Rows are one point carried round by a steady rotation, each followed by how many ticks it has turned.
The counts run from 0 to 375.
|   7 |   2 | -25 |  -5 |  -9 |  11 |  50 |  17 |  30 | -38 | -30 |   0 |   0 |  -6 | -12 | -14 |   3 | -26 |   7 |   1 | -25 | -14 |  -7 | -10 |  13 |   6 |  -5 |  -8 |  -9 |   9 |  27 | -22 | -18 |  -8 |  -4 |  -4 |  12 |  13 |   0 |  18 | -21 |  28 |   2 |  -5 |  -9 |
359
|  18 | -18 |   6 |  24 |  12 |   2 | -39 | -25 | -10 |  29 |  -3 |  -7 | -16 |  37 |   2 |  13 |   5 |  15 | -16 |   0 |  32 |  12 |   9 |  19 | -28 | -11 |  -6 |   1 | -11 |  -1 | -13 | -10 |  34 |   2 |   0 |   0 |  -5 | -18 |  -8 |  19 |   3 | -32 | -26 |  -5 |  -6 |
256
| -18 |   1 |  -7 |  16 |   2 |  -4 | -28 |  16 | -43 |   9 |  -4 |  14 |  17 |  -6 | -13 |  -6 |  -9 |  11 | -22 |   4 |  26 |  14 | -11 |  12 |  37 |   8 |  28 |  -1 |  -8 |  10 | -25 |  30 | -22 |  -7 |  10 |  -2 |   1 | -25 | -11 |   9 |   4 | -39 |   6 |   4 |  -6 |
13
| -27 |  -2 |  14 |  -3 |  14 |   9 | -23 | -19 |  23 |  25 | -27 |  25 |  -4 |   6 | -21 | -14 |  -2 | -38 |   9 |   2 | -23 |   0 |   9 |  38 |  13 |   2 |  -8 |   0 |  -7 |   4 |  -3 | -21 |  -5 |  -6 |  -1 | -17 | -32 |  -8 | -18 | -11 |   5 |  25 |  10 | -15 | -13 |
332
|  42 |   0 |  -7 |  14 | -19 |   7 |  -3 |  24 |   9 |  16 |  -3 | -19 | -19 |   4 |   2 |  -6 | -40 |   0 |   8 |   1 |  36 |  13 | -10 | -13 |  -3 |  10 | -16 |  -8 | -11 | -37 |  12 |   7 | -25 | -11 | -12 |  -6 |  28 | -10 |   3 |  -6 | -20 | -28 |  11 |  11 | -19 |
285
| -43 |  -8 |  -6 | -39 |  19 | -34 |  12 |  27 |   1 |  -8 |  21 |  -4 |   1 | -19 |  -4 |   3 |  -4 |   0 |  23 | -11 |   0 |  -7 |  -3 | -18 |   2 |  18 | -30 |  -7 |  22 | -15 |   7 |   1 | -23 |   4 |   0 |   8 |   3 |   0 | -12 | -37 | -20 |  13 |  13 |   3 |  21 |
148
|  24 |  22 |  -6 |  11 | -23 |  -9 |  18 |  -5 |  16 | -15 | -21 | -20 |  18 |  -2 |  -1 | -10 | -15 | -11 | -20 |   9 |  -4 |   1 | -14 |  -8 |  16 | -14 | -28 |  -5 |   5 |   6 |  -6 |  17 | -13 |  23 |  -6 | -22 | -13 |  26 |  45 |  -9 |   6 |  30 |  17 |  11 |  -9 |
65
|  10 |   3 |   5 | -23 |  35 | -24 | -10 | -15 |   6 |  22 |   7 | -12 |  31 |  13 |  -5 |   9 |   4 |   4 |  -3 |   0 | -13 | -23 |  17 |  32 |   7 |  -5 |   5 | -28 | -25 |   9 |  -9 |  -5 |  26 |   7 |   7 |  -6 | -33 |  42 |   6 | -10 | -13 |  13 | -18 | -11 |   0 |
94
| -22 |   1 |  -2 |   1 |  29 |  -6 | -27 |  12 | -21 |  25 | -31 |  28 |  11 |   9 | -25 |   8 |   0 | -10 | -28 | -11 |  26 |  21 |   6 |   7 |  33 |  21 | -15 |  -5 |  10 |   5 |  -8 |   3 |  -3 | -11 |   3 |  19 | -15 | -13 | -26 |  17 |   3 | -22 |  -3 |   9 | -14 |
18
|  20 | -20 |   2 |  24 |  15 |   2 | -34 | -22 |  -9 |  31 |  -8 |  -6 | -18 |  37 |  -4 |  17 |   1 |  10 | -18 |  -2 |  24 |  14 |  14 |  16 | -27 |  -2 | -16 |  -1 |  -2 |   0 |  -3 | -17 |  30 |   4 |   1 |   6 |  -7 | -10 | -10 |  19 |   4 | -26 | -27 |   0 |  -5 |
257
|  11 | -19 | -33 | -10 |  -1 |  19 |  43 |   3 |  41 | -17 |  -9 |  12 |   7 |  12 |  -1 | -18 |   3 | -39 |   4 |   5 | -21 |  -6 | -21 | -18 |  12 |   8 |  -7 |  -8 |  -7 |   7 |  27 | -20 | -11 | -24 |  -2 | -14 |   2 |   3 | -19 |  10 | -10 |  16 | -25 |   7 |   0 |
356
|   5 |  -9 |  -3 |   1 | -20 |  14 |  22 | -20 |  17 | -30 | -26 |   7 | -10 |  13 |   5 |  -6 |  20 | -13 |   7 |  -7 |   6 |   5 | -10 | -25 |  -1 |  -3 | -24 |  18 |  34 |  11 |  20 | -21 |  -6 |  -1 |  -5 |  30 |  -1 | -34 |  -9 |  11 |  29 |  31 | -14 |  20 |  10 |
203
|   3 |  -8 | -41 |  -4 |  -3 |  -2 |  54 |  14 |  28 | -34 |  15 |   5 |  23 |  -3 |  12 | -11 |  13 | -17 |  -9 |  13 | -21 |  -6 | -19 | -31 |   7 |   8 |   6 |  -9 |  -6 |  17 |   9 |   4 |   6 |  -7 |   0 | -23 |   5 |  23 |  -3 |   8 | -12 |   1 | -18 |   2 |  12 |
368
|  17 | -17 |  -3 |   0 |  -6 |  19 |  -7 |  -7 |   9 |  18 |  20 | -16 | -17 |   7 |   5 |   3 |  -5 |  18 |  11 |   3 | -33 | -26 |   9 |  28 | -25 | -18 |  34 |  -5 | -35 |  -6 |  11 | -11 |  24 | -12 |   1 | -31 |  11 |  22 |   2 |  -6 | -19 |   1 |  -5 | -36 | -13 |
111
| -19 |  19 |   5 |  10 |  23 | -11 | -11 |  17 |  13 |  38 |  23 |  23 |   6 |  -8 |   0 |  -7 | -22 | -44 | -16 |  14 |  -7 |  34 |   8 |  -3 |   6 |  29 |  -3 |  -9 |   0 |  -9 | -25 |   6 |  -4 |   0 |   6 | -20 | -17 |  26 |  -4 |   3 |  -9 | -24 |   8 |   6 |   3 |
313
|  16 |  25 |   6 |   5 | -17 | -19 |  33 |   3 |  -8 | -58 | -28 | -17 |  12 | -15 |   2 |  -8 |  13 |  11 |   8 |  -1 |  24 |  -6 |  -3 | -18 |   9 |  -7 |  -7 |   2 |   6 |   9 |   0 |   6 | -16 |  20 |  -2 |  36 |   8 | -13 |  22 |  19 |  11 |   9 |   1 |  20 |   7 |
219
| -17 |  23 |  11 |  -1 |   6 | -20 | -17 |   5 |  17 |  31 |  25 |  19 |  22 | -18 |   3 | -14 | -21 | -10 |  10 |  15 |  10 |  16 |  -3 |   6 |  12 |  13 |   9 | -15 | -19 | -16 | -35 |  35 |  -2 |   1 |  -3 | -27 | -10 |  14 |  -1 | -28 |  -2 | -20 |  23 |  -5 |  -5 |
309
|  19 |   5 |   4 |   3 |  24 |  11 |  -6 |  -2 | -14 |  13 |  16 | -12 |  -1 |   7 |   4 |  -4 |  -9 |  -5 | -11 |   5 | -26 | -15 |  18 |  30 |  -2 | -16 |  36 | -18 | -40 |   1 |  -2 | -16 |  19 |  -8 |  16 | -20 |  -2 |  42 |   7 |  15 | -31 | -17 | -20 | -18 |   0 |
99
|  27 |  18 |  -6 |  12 |  -9 |  -9 |   3 | -18 |  15 | -21 |   1 | -17 |  20 |   3 |  18 | -33 | -14 | -14 |  -9 |  15 |  15 |   1 | -24 |  -7 |  20 | -28 | -14 | -13 | -17 |  -8 | -21 |  27 |  -8 |   6 |   6 | -44 |  -9 |   8 |  34 | -24 |   0 |   1 |  -5 |  10 |  10 |
69
| -23 | -11 | -16 |  -8 |  -1 |  -2 |  14 |  36 | -10 | -21 |  32 | -12 | -20 | -22 |   8 | -16 | -23 |  -8 |  15 |  -1 |  -7 |  -2 | -11 | -22 |  -5 |   4 |  -5 |   2 |   5 | -23 |  12 |  -2 | -38 |  -8 |  11 | -11 |  31 |  -3 |  -3 | -22 | -32 | -13 |   8 |  -2 |  28 |
143
|  39 | -35 | -11 |  16 | -14 |  14 | -26 | -13 |   4 |  48 |   9 | -20 |  -7 |  38 |  -1 |  20 | -15 |  23 | -11 |   6 |  22 |  -1 |  -6 |  10 | -22 |  -1 |  -6 |   0 |  -3 |  -9 |   8 |   1 |  11 |  -6 | -11 |  -9 |  -1 | -18 |  -8 |  -4 |  10 | -14 | -19 |   8 | -21 |
268
|  31 | -19 |   6 |  15 | -22 |   5 | -37 | -23 |  -4 |  34 | -13 | -20 | -10 |  24 |  -9 |  18 |  -8 |  42 |   4 |   1 |  23 | -12 |   2 |  30 | -17 | -16 |   0 |   4 | -16 |  -5 |   2 |   8 |  13 |   5 | -13 |  -5 |   3 | -23 |   2 | -12 |  12 |  -4 |   3 | -10 | -30 |
265
| -25 |  -3 | -20 |  32 |  -1 | -16 |  -7 |  32 | -28 | -13 |   4 |   4 |  -4 | -12 | -15 |  -4 | -13 |   4 | -19 |  15 |  31 |  21 |  -9 |  -8 |   6 |  17 |  -1 |   7 |   7 |   5 | -19 |  20 | -33 |  10 |   6 |  -1 |  16 | -27 |  -5 |  15 |  -8 | -45 |   8 |   9 |   8 |
1
|   2 | -21 |  -8 |  -9 | -23 |  10 |   4 |  -1 |  22 |   4 |   8 | -24 | -25 |  -5 |  -5 |  10 |  -8 |  24 |  28 |  -1 | -30 | -29 |   4 |  17 | -30 | -12 |   2 |   3 | -13 | -11 |  23 | -10 |   4 |   1 | -13 | -24 |  22 |  11 |   5 | -26 | -18 |  24 |  19 | -35 | -16 |
122
| -22 |  -3 |  22 |  -4 |  -5 |  30 | -10 | -26 |  -2 | -16 | -29 |  27 | -28 |  -2 |   4 |  -9 |  23 | -11 |  15 | -16 | -10 |   3 |   6 |   2 |  -2 | -14 |   6 |  29 |  15 |   5 |   9 | -22 |   7 | -14 |  -2 |  22 |   7 | -40 | -18 |  10 |  24 |  23 |   6 |  -9 |   0 |
189
|  18 |  26 |   6 |  21 |   9 | -23 |  22 |   7 | -22 | -42 |  -6 | -11 |   9 |  -6 |   8 |  -6 |   8 |  -2 | -17 |   4 |  31 |  15 |   5 | -16 |   2 |   0 |   5 |  -4 |  -2 |   9 | -15 |   3 |   1 |  15 |  13 |  31 |   6 |   5 |  17 |  42 |  -5 | -34 | -21 |  23 |  23 |
229
|   5 |  12 |  19 |  19 |  29 | -24 | -22 | -21 | -14 |  -7 | -17 |   1 |  -4 |  16 |   2 |   4 |  15 |  12 |  -9 |  -3 |  40 |  15 |  19 |  14 | -17 | -10 |  -5 |  -4 | -13 |   3 | -24 |  -4 |  35 |  10 |   6 |  20 |  -3 |  -4 |   0 |  30 |  -4 | -39 | -22 |  -2 |   5 |
244
|  21 |   0 |  -2 |  -1 | -16 |  32 | -13 | -22 |  20 |  39 | -29 |  28 |  19 |  15 |   2 |   6 |   8 |   7 | -14 |  -8 |   5 |  10 | -17 |  -6 |  25 |   0 |   7 |   6 |  -1 |   6 |  -2 |  17 |  27 | -24 | -19 | -15 |  -8 |  -4 | -11 |   1 |  33 |  10 |   9 |  -1 | -36 |
39
| -20 | -29 | -25 | -24 | -10 | -13 |  16 |  21 |  13 |   4 |  44 | -16 |   3 |  -5 |   4 |   9 |  -8 |  13 |  18 |   4 | -15 | -17 | -17 | -20 | -14 |  13 | -15 |  -1 |  16 | -12 |  15 |  11 | -20 |   3 |  -7 | -17 |  10 |   3 |  -4 | -49 |  -9 |  18 |   7 |   2 |  16 |
138
|  19 |  18 |   2 |   6 |  37 | -13 |   1 |   6 | -17 |  -5 |   1 | -20 |   7 |   5 |  -1 | -12 | -14 | -28 | -23 |   5 | -10 |  -2 |  12 |  18 |  16 | -13 |   3 | -24 | -25 |  -2 |  -9 | -11 |  -3 |   8 |  22 | -11 | -16 |  46 |  24 |  17 | -35 | -14 | -25 |   2 |  10 |
87
|  25 |  17 |  -4 |   4 | -23 |  -9 |   7 |  32 |   9 |  23 |  21 | -12 |  14 | -19 |   1 |  -4 | -38 |   9 |   5 |  13 |  17 |  12 | -10 | -14 |   7 |  18 |   7 | -14 | -15 | -26 | -11 |  37 | -26 |  -1 | -11 | -16 |  16 |  14 |  14 | -16 | -10 | -21 |  29 |  10 | -17 |
295
|  13 |   4 |  -4 |  12 |   8 |  29 | -14 |   4 |  -7 |  33 | -37 |  29 |  -3 |   9 | -10 |   8 |   0 | -18 | -38 | -15 |   4 |  24 |   1 |  -3 |  28 |  17 |   1 |   4 |   5 |   7 |   7 | -10 |  12 | -25 |  -2 |   7 |  -4 |   3 | -15 |  37 |   9 | -11 |   1 |   3 | -32 |
31
|  -7 |  13 |   5 |   1 |   5 |   5 | -24 |  17 | -33 |  25 | -37 |  17 |  17 |  -5 | -29 |  16 |   0 |  17 | -27 | -11 |   9 |   5 |   8 |  20 |  38 |  13 |  18 |   2 |   2 |  19 |  -9 |  14 |  -9 |  -5 |  -2 |  18 |  -8 |  -2 |  -2 |  19 |  10 |  -1 |  26 |  -1 | -32 |
22
| -38 |  -8 |  -5 | -27 |  22 | -25 |   9 |  25 |   2 | -21 |  15 |  -4 | -14 | -21 |   2 | -11 |  -9 |  -6 |  30 |  -8 |   6 |  -5 |  -5 | -17 |   1 |   8 | -30 |  -3 |   8 | -28 |   9 |  -2 | -28 |  -3 |   7 |   2 |  18 | -10 | -13 | -33 | -31 |   0 |  13 |  -5 |  25 |
146
|  24 |  12 |  -6 |  13 |  -6 |  -1 |   9 | -20 |  39 | -15 | -32 |   2 |  -5 |  12 |  12 | -25 |  -8 | -34 | -11 |  -2 |  20 |  21 | -21 | -27 |   9 | -14 | -53 |  -1 |   3 | -16 |  -3 |  -1 |   5 |  -1 |  -7 | -28 |  -8 |   0 |  16 |  -8 |   1 |   9 |  -1 |   7 |  -3 |
60
